The rows of M fall into several groups, and each row is roughly a mix of its group's hidden directions.
M:
[[ -7 -25  -2   4   8 -15  21  -8   4   0]
 [ -2  32  -6  -6 -17   3  -2   9   7  -1]
 [ -3 -12   2   1  12 -23  19 -16   4  -3]
 [-12  23 -20   2 -19   0  -3   3  -4  -4]
 [ 20  19 -13  -9 -14  13   4   9   0  -5]
 [  9  12  -3  -8 -13  18 -21  17  -3   0]
 [-15  32  -9   0  -6   0   1   5   7   8]
 [ 11  -7  11  18  17  -3   6  -8  21  -8]
 [ 13 -21  -6 -13  -4   2   9 -15 -12  15]
 [ -3  19  -2   0 -17  21 -16  13  -3  -1]
 [  5  10  13  13  13   2  -6   4  18 -23]
 [ 16 -26  -2  -4  -3 -20   5  -5 -12   0]
 [-11   9  -1   5   1 -11   1 -10 -24 -22]
 [  1 -23   3 -13   3  -6   9  -4 -23  11]
 [ 10 -30  -4  -9  10 -14   3  -2  -5   7]
 [ -8  13   1  11   7 -14  15  10  22 -10]
 [ -4   4  19   3  -2  -6  27  -7   4  17]
 [-16   6  -9  -6  -5 -15  12   5  -6  26]
 [-18   1  10  19  15  -9  -6   8  11 -12]
 [-16  22 -10  -3 -12  -6   5  10  -2  19]
 [-24  25   3  14   4   0   6   1   2   3]
 [  3 -12  -5   9 -11  20 -12  11 -14  15]
 [-14   0  -7 -12  -6 -12  10   5 -13  25]
 [ 14 -32   3  -5   5  -3   6 -10  -6   7]
 [-18  24 -10  -1 -13  -9   6   7 -12   7]
 [ -3 -20   5  13  10   2  -6 -24  -9  -8]
 [ -7  -6   5  10  16 -17  22 -13   9  -4]
 [ 27 -18   1 -10  -2  10   0  12   3 -11]
 [-20  23 -10   0 -11  -7   5   5  -9  14]
 [  7 -23 -10   4 -14   7   5 -14 -15  11]
 [-18  28  -3   2  -9   1  12  -3  -2  12]
 [ -1  23  -1   3 -11  19 -16  16   2   1]
 [-12 -11   0  15   6   3  -5 -24 -20   0]
 [ 13   7   4  -5  -4  -7  12  11  -4 -30]
 [-15  29  -5  -2 -17  -1  -3   7   6  -4]
 [-24  17   5  11  -1  -1  17  -7  -4  12]
 [-13  10 -21  -3 -20  -1   2  -4 -19  -2]
 [  9 -10  18  12  15   4  -1  -9  10 -20]
 [-15  27   7   9  -3   6   9  -9   8 -13]
 [  0 -15 -14 -17  -8  -3  15 -10 -15  12]
 [ 20   3   8 -12   4  -1   4  21  17 -12]
 [ -8  19 -10   5 -14   0  -8   1  -5 -26]
 [-13  10 -20  -8 -19   0   2   2 -21   1]
 [ 10 -25  16  -7  19  -1   6  -2 -10   3]
 [  1 -23  16 -12  15  -1   4  -3  -9  16]
 [  1 -24  -7  -6  -5 -24   8 -10  -7   5]
 [-19  22  -9  -1 -11  -7   5   5  -6  17]
 [-16   2 -13   2 -14  -7   5  -6 -16  22]
 [  6   7  -3 -15   0  19 -24  12  -3   9]
 [ 14   3   7 -11  22  19 -14   7   2   3]
 [-12  23 -21   3 -17  -3   0   5  -4  -2]
 [ 25 -19   6  -6   4  11  -1  11  13  -6]
 [  8  20   3  -7  -3   6   8  26  15   0]
 [ 20  -7   5   4  -5  16 -13  -6  11 -19]
 [ 13 -23  12   2  17   1  -8  -9  12  -8]
 [-11  20 -21   4 -17   4  -3   0  -9 -10]
 [ 14 -21  13  -9   8  15 -13  -7  -7  -9]
 [-10  32  -8  -1 -13   2  -4   9   7  -2]
 [-18  24  -9  -1 -12 -10   7   6 -11   8]
 [  7   5   3   0 -20  -7  24   6  19   1]
 [ 17 -23  11   2  13   8  -6  -8  13  -9]
 [-14  21 -11  -4 -15  -5   7  12  -5  17]
 [-15  24 -10  -3 -14  -5   7  10  -7  13]
 [ 11  -6  -9   7   1   7 -24   9   6 -22]
 [ 13 -27 -11 -10 -12  -5  15  -3   1   2]
 [-15  17   3   2 -14   2  22  -9  -8  13]
 [ 14 -29   3   8  18   2  -6  -2   0  -7]
 [-17  15 -12   1  -3 -19  13   9  -5  15]
 [  7 -19  10   8  15   0  -6 -15  -3 -20]
 [ 17  11  -5 -13 -16   5  11  21  -2  -3]
 [  6   7  -9   0  -8   5 -20  15   5 -24]
 [  1 -19  -7 -14  -4   3   3  -6 -28   7]
 [-16   7   2  21  20  -6  -7   5  16   1]
 [ -8  26  -3  -7   0  11 -12  15  15   0]
 [-13  13   1  18  16  -5  -7   8  21   2]
 [-16   6 -15  -7 -14 -10   8   1 -10  21]
 [-12   1 -12 -11  -8 -10   8   4 -11  27]
 [  9   0  -3   4  -7  13  -9  -6  -6 -32]
 [  0  16  -4 -10   4  13 -20  19  10  10]
 [-20   9 -12   3 -13  -7   5  -4 -15  20]
 [ 12  -3  15  10  12   8 -10  -4  16 -20]
 [ -1  27   4   0 -14  18 -13  -3  -8  -7]
 [-28  19  -5   6  -2 -12  -1  -6  -8   8]
 [ 15   2  -2   1   5  -4 -15  16  26  -8]
 [-12  10 -17  -7 -19   1  -1   7  -5  22]
 [ 25 -18   1  -6  -3   9   1  -1  -8 -19]
 [ -7 -13  10  19  15  -1  -1 -21  -5 -12]
 [-21  13 -11 -12 -14  -6  -1   5 -16  10]
 [-14  25  -2   2   2  17  -8  12  14   4]
 [ 16 -29  -1  -7   1   4   4  -8 -16  -3]
 [  7 -15  -4  -5   9  22 -14  14  -4  14]
 [  2  21  -5   7   3   0 -10  16  24  -5]
 [ -2 -23   2  12   3  -4   1 -25 -13  -5]
 [-10   7 -20 -10 -20   1   3   3 -21   7]
 [-19  23  -8  -2  -9  -5   3  11   4  18]
 [ -2  33  -5   2  -5   4  -1  14  11  -6]
 [  4  19   2   6   1  23 -16  16   2   5]
 [ -3 -13   3 -12   6  -6   8   2  -5  32]
 [  6  17  -7 -17 -12   0   4  24   4  10]
 [ -8 -18   5  17   9  -4   0 -25  -9  -6]
 [  9   9   3  18   3   7  -5  -4  28 -12]
 [ 14 -31   2  -2  14   0   3  -7  -8   2]
 [  9 -11  23   4  21  -2   0   1  17   3]
 [ 11   1  -6 -25 -22  -3   6  -5  -3  13]
 [-17   5  -1  11   5  29   0   8   7   7]
 [ 15  10  -5 -12 -15   2  13  21 -10  -5]
 [-16   4   3  13  -5  -8  23 -10   8 -16]
 [  2   4  -8  -9   6   9 -20  21   7  18]
 [  7   9  -9 -18 -16   6  13  -9  -9  18]
 [ 19 -24   0  -9   7  10 -10   6 -12   8]
 [  0  23   6   7 -19  14  -6  -5 -10 -12]
 [ -7  21   7  10   7 -11  -3   9  24  -2]
 [  6   7  12  13   9   7 -11  -2  20 -21]
 [ 13  -3  -4   8  13  -2 -16  13  24  -8]
 [ -2   3  -8 -11  -1  17 -20  20   4  14]
 [-11  -6  -3  12   0   4  -6 -28 -19  -1]
 [ -2 -16  -3 -19 -12   5   0  -4 -24  12]
 [  3  -1  -2 -19  20  16 -15   8   7  11]
 [-15  30 -13  -1  -6   0  -2   6   8   7]
 [  1 -10   2  10  25   7 -22  -3  -9  -6]
 [-17  18 -12   2  -2 -14  15  10  -2  15]
 [  3  11  -2   1 -11  25 -18  15  -5   5]
 [ -9  -7   4  19  -2 -10  24 -16  -2  -8]
 [ -4  -7   0 -12   7 -26  14 -17   6  -6]
 [-14  11   2  20  19  -5  -5   8  17  -1]
 [ -9  -8   3  -3  29  -3 -12  -7 -14  10]
 [  2 -14   8  -7  10  -3   9   1   4  31]
 [ 14 -10  -3   2  -6   5 -18  10   4 -26]
 [ 10  11  -4  11  -8  12 -10  -1  11 -27]
 [-11  15  -7 -11 -18   8  -4  -3 -23  -8]
 [  0   6  -1  -9  -3  27 -20  -1 -12  11]
 [ -6  19  -1  17  11   1  -7  14  20  -7]
 [-10  29   9  -6 -19  -2   6   4   2   1]
 [ 13  -4   4   1   0   1   6   0 -17 -31]
 [ 16 -25  -7  -2  -9  -1 -10  13 -12   9]
 [  1 -22  10 -16   8  -1   3  -1 -23   7]
 [-19  -4   3  13  10 -11  -5 -17 -15 -14]
 [-19  14 -12   0 -13  -9   6   2 -11  20]
 [  3  19   2  16   2  -2  -3   6  28  -8]
 [ 15 -17   9   3  10   4  -4  -8  -2 -26]
 [  9  13  -7 -13 -16  -8  11  13 -14 -15]
 [ 13 -20  10  -8   5  17 -12  -9 -10 -10]
 [ -6 -13  -2 -15   0 -11  10   3 -20  21]
 [ 11   8  -5 -10 -17  12 -22  16  -7   1]]
One row of each group comes first, with its name. Which group is each row after those in?
[ -1 -22   1 -14  -1 -13   1 -13   3  21] | R
[ -9  24 -11  -7 -16  -3   7  16  -4   9] | L
[  9   4  -6 -19  12  -3 -19  16   9  12] | X
[ -5 -11  -8 -18 -14   2   0  -2 -24  13] | K

[ -4  28 -10 -11 -18   6   7   1  -4   8] | R
[ 20 -14  -5  -6   8   2 -20  11   4 -15] | R
[-15   3 -10  -6  -1 -16  15   4 -15  21] | K
[ -9  17  11  13  16  -7  -1   5  12 -19] | K
[ 14 -17  22   4  18   2   0  -3  15   1] | K
[ 2 21  6 -4  6  7  1 25 17 -2] | L
[ -4 -11   9  14  18  13 -14 -16  10  -4] | L
[ -5  17  13  -1  19  -5  -6  12  18 -12] | L
[  6  19  -1  -2 -15  18 -18  15  -3  -2] | X
[-16  27 -13   8  -9  -6   2   5  -1 -11] | K
[ 27 -19   2  -9  -2   9   0   6  -1 -13] | L
